The rows of Y fall into 3 groups, which share some directions, and each row is roughly a mix of its group's hidden directions, except one row that fits no group.
Y, 120 rows:
[[ 26   3   1  13   1  -9 -10   8 -21  10   5]
 [ -3  11 -11  19  -3 -13  -1  -4 -19   3  22]
 [ 14  -4   3   6  27   7 -14 -10  14   7  -7]
 [-17 -11  11  -6  23  16 -15  -2  -1   2   9]
 [ -3 -13  10   7 -24  23  11  -1  10   3   1]
 [ 20  11 -14  12 -17 -12   1   6  11  10 -10]
 [-11  22  15   7   2  13 -16  -8  10  13   3]
 [-15 -16   3 -10  19  21  -4  -9  -9  -6   4]
 [ 13   5  17   0  17   8 -12  -6  22  12   6]
 [  2  -9 -12   4  15  -5   2  -8  18   8 -27]
 [  5  10  12  -2 -15  11 -19   4  -2  -8  24]
 [-14   5 -13  -8 -24 -10  12   5 -12  -1 -15]
 [  0  15 -11  19  -5 -15  -3  -2 -17   8  19]
 [ -9   4   6  17   2 -11 -31   3 -11   5   0]
 [  2   1 -13  -4  21 -28 -12   1  -7  -4   6]
 [ 19  23  -2  -5   6   7  18   1 -12   7  11]
 [ 20  15  -6  18   1  -5 -15   2 -19   3   5]
 [-17  -9   2  15   3  -6 -31  -2  -3  -5  -4]
 [-17  -2   2  18   0 -12 -26  -2 -13  -5  -2]
 [-12  21   8  12  13  11 -16  -7 -11   3  12]
 [ -1  -8  -5  21  -5  26   3  11   2 -13   9]
 [  3  13  -3  -1  11   1 -18   7  -8 -23  19]
 [ 11  -4   1 -24  -5   8  26   1   7   8  -4]
 [-14  -1  -8  -8 -24   1  11   9 -19 -13   3]
 [-22  -6   9 -11   0   9  15  -6  23  -9   2]
 [ 11  -6  -9 -16   3 -26  -7   5 -12  14  -6]
 [  1  22  -4  -5   4 -11  -7 -18  -6   1 -24]
 [  1   9 -16  -2  15 -28 -10   2 -13  -3  -5]
 [  1 -14 -14  -3  13  10  -9 -14  -5 -20 -17]
 [  2   8  -7 -13  20 -23 -16   3   7  -5   9]
 [ 16 -12  -7  -8 -11 -16  25   8   1  -8  -3]
 [-11  22  -1  15  11  14 -20  -8   2   2   6]
 [  0 -16   7 -15  12  17  14  -4   7 -12 -15]
 [  6  -1 -15   2  21 -22 -19  -1  -7  -5   0]
 [  1 -16   7   7  -7  16   2  18  10  -4  24]
 [-18  -6   4  15   3  22  17  -8  10  -7   5]
 [ -2  10   5   6  -2  11   4   8 -25 -19  18]
 [-11  18   2   8  18  14 -22  -3  -2   9   8]
 [  5 -16 -13 -10   7   8 -16  -4  -5 -21 -16]
 [ -6  18  -2   3   9  -7  11 -20  -3  14 -20]
 [-19  -6   1 -14  -2   3   4   1  30  -8  -5]
 [ 20 -22   0  -8  -9 -13  17   9  -2  -9  -1]
 [ 22   6  -1  22   2  -4 -10  -1 -21   5   7]
 [-14  26   8   2  11  13 -17  -4   1   6   7]
 [  0 -16 -11   5   4  -4  11  -9   0  15 -28]
 [  6  14 -10  -4  12 -24 -23  -1   3   3  -6]
 [  8   4  -8  14  23 -22  -5  -4  12   6  -8]
 [ 20   0  -3  18   2  -4  -9  -2 -27  10   3]
 [ 23  -2  -8  -5  16 -12 -12  11  -8  -9 -15]
 [  1  12  -6 -12  16 -21 -19   4  10  -7  12]
 [  0  -3 -21  22   3  -6   5   1 -20   8  14]
 [ -5  15   9   9 -10 -10  17   9   1  22  15]
 [ 13  18   3 -14  -3  12  24  -1   9  12   4]
 [ 14   3  -5 -10  -5 -19 -14  12  -2  22 -11]
 [  1   3   6  -5  -9  -2 -17   7  -6 -13  31]
 [ -3 -25  13 -11  16  14   6  -2   5  -9  11]
 [ 12   2  16   3  25   7  -7  -5  18   9   9]
 [ 16   5  -4  -4  -1 -23  -1  11 -11  24   2]
 [-23  -9   5 -12  -2  -2  11   2  26  -8  -3]
 [ 10  19 -12   7 -14 -16  11   8  17   7  -5]
 [ 10   5  16   0   8   4 -13  -4  27  12  11]
 [  4  -5 -13  -5  26 -20 -18  -1  -5  -5   2]
 [ 13  10 -14  22 -13 -16  -2   3   2  15  -9]
 [ 21   8  -6  11   3   4 -16  -2 -26   8   0]
 [  5 -20 -12  -8   9   9 -11  -5  -7 -25  -7]
 [ 13  12 -11  15 -16 -16  11   6  16   8  -5]
 [  1 -13  13 -17   9  18  14   0  12 -12 -12]
 [ 24   6  -5   8   6  -4  -6   5 -27   4   7]
 [-15  21   8   8  14  13 -16  -4  10   6   9]
 [ -4  14   9   2 -10 -15  17  10  -2  22  11]
 [  7   3 -15   4  24 -17 -20  -1  -5  -8  -3]
 [ -3 -22  -1   3  -7   5  -8  13   4  -8  28]
 [  5   4  -4 -19  -4 -27 -13   3  -6  11 -12]
 [  6  -3  -2 -20  -1 -23 -25  -3  -5  -4   4]
 [  0  -1  18   5 -23  22  13  -2   7  10   1]
 [ 15   4 -18  17  -3  -7 -12   7 -19  -1  13]
 [ 12   6  -3   5  16 -24 -20  -4   4  12  -1]
 [ -1  30   8   6 -17   3  -2   9  -8 -10  12]
 [ 20  17  -6  13 -22  -9   6  -2   2   9  -8]
 [  4  10 -13  16  -3 -18  -7   0 -16  12  18]
 [ -5  19  -2  -6   7 -11   0 -24  -6  -1 -22]
 [-10 -11   6 -12 -15  22  10   6  -4 -14  15]
 [ 10   2  -8  -9   8   1  26   8  22   0   9]
 [-11  -5   3  21   2  19  20  -1   5   3  16]
 [-14  -8   2  16   4  25  18  -6   9  -7   3]
 [ -4  -5  10   8 -18  27  19   0  -8   0  -2]
 [ -5  -2  15  -1 -21  25  16   2  -5   1   5]
 [  0  11   9   7  -8  -8  17  12   3  26  14]
 [-22 -19  17  -2   5  16  -4 -13   4  -3   1]
 [ 24 -24  -5  -5  -7  -9  13   8   1 -10  -1]
 [  2 -10  13 -22   4  11  -4   0  19  -6 -18]
 [ -4  16 -10 -11  17 -27  -4   7   1  -8   5]
 [ 26   9  -3  19   2  -1 -11   1 -17   8   7]
 [-10  21   8   6  16  19 -13  -7   0   7  11]
 [  3  -3 -14  -3  31 -17 -10  -1   2  -7  -1]
 [  6  12 -10  21  -1 -10   8   4 -17  15  15]
 [ -6 -11  14  -2 -25  17  15   2   6   4  10]
 [ -8 -12   9  -8 -17  26  14   1  -8  -3   5]
 [ 15  -3  -2 -18   5 -25 -12   2  -5  17  -2]
 [-22  -2   1  13   0  22   9 -12  12  -9  -7]
 [ 25  -1  -1  19   0  -6 -10   1 -22   3   7]
 [-16  -5  -1  19  -2 -12 -27  -3  -9  -3  -7]
 [ -7 -16  12 -16   6  12  17   1  17   1 -14]
 [ 11   8  -5   3  17 -22 -23  -4  10   5   0]
 [ 11   4   3  -2   0   5  36  -5  -8   3  10]
 [ 25  14  -6  14   0  -1 -10   0 -21   7   3]
 [ 13  -2  10   4  22   2 -14  -7  22   8   9]
 [ 18  -8 -11 -14   0 -16 -18  11 -14  -3  -2]
 [-14  -2 -11  -8 -19 -14  16   7 -19  -4  -4]
 [ 10  11   3  -5  -6   0  33   0   7  13   5]
 [  4 -10  19 -19   5  13  15   7  16  -1 -11]
 [ -5   5  13 -17 -13   4  -2   8  -7  -7  28]
 [  0  -5  23 -20  -1  13  10   5  15 -14  -2]
 [ 14  -3  13  11  18   4  -8  -7  22  13   6]
 [ -2  21  15   3  -8 -14   6   2   5  20  16]
 [ -1 -13  11 -18   9  13   7  -3  17  -1 -21]
 [  6 -25  -9 -18  -2 -11  12  10  -5 -11  -7]
 [-21 -10  -3 -15  -6   1  10  -2  24  -6 -11]
 [  7 -17  -8 -10  10  11 -15  -7  -1 -21 -15]
 [ 10   2 -12  10  17 -21 -21  -5   3   5  -9]]

Here is one row of each group, with its name. Which group are the others in?
[ 12   1  -2 -14  -4 -25 -16   6 -13  -2  15] | P
[  9  14  -3   3  17 -25 -14  -4   5  13  -7] | S
[-23  -3   7 -15  -3   5  15  -3  24   1  -5] | Q

[ 11   9  -5  13  19 -18 -17  -4  13   5  -5] | S
[  3   5  10  -9   6  13 -11   3 -21 -10  23] | S
[ -6 -13  14 -23   5  10   1  -5  15 -16 -10] | P
[  2 -18 -14  -1  17   2  -2 -10   6   6 -26] | S
[ 23  14   1   3 -22 -13  -3   5  -5  11  -9] | Q
[  6 -25   1   1  -1   9   2  18   3  -3  23] | P
[15 12  4  2 11  5 26  3  4  8 18] | Q
[ 16 -14 -20   4  -7 -10  15   3   1 -20  -3] | Q
[-16 -13  10 -10  16  15 -10  -6 -10 -15   8] | Q
[-1 13  8 10 -7 -7 22 11 -2 21 13] | P
[ 13  -5   7  11  25   0 -11  -8  20   8   3] | S
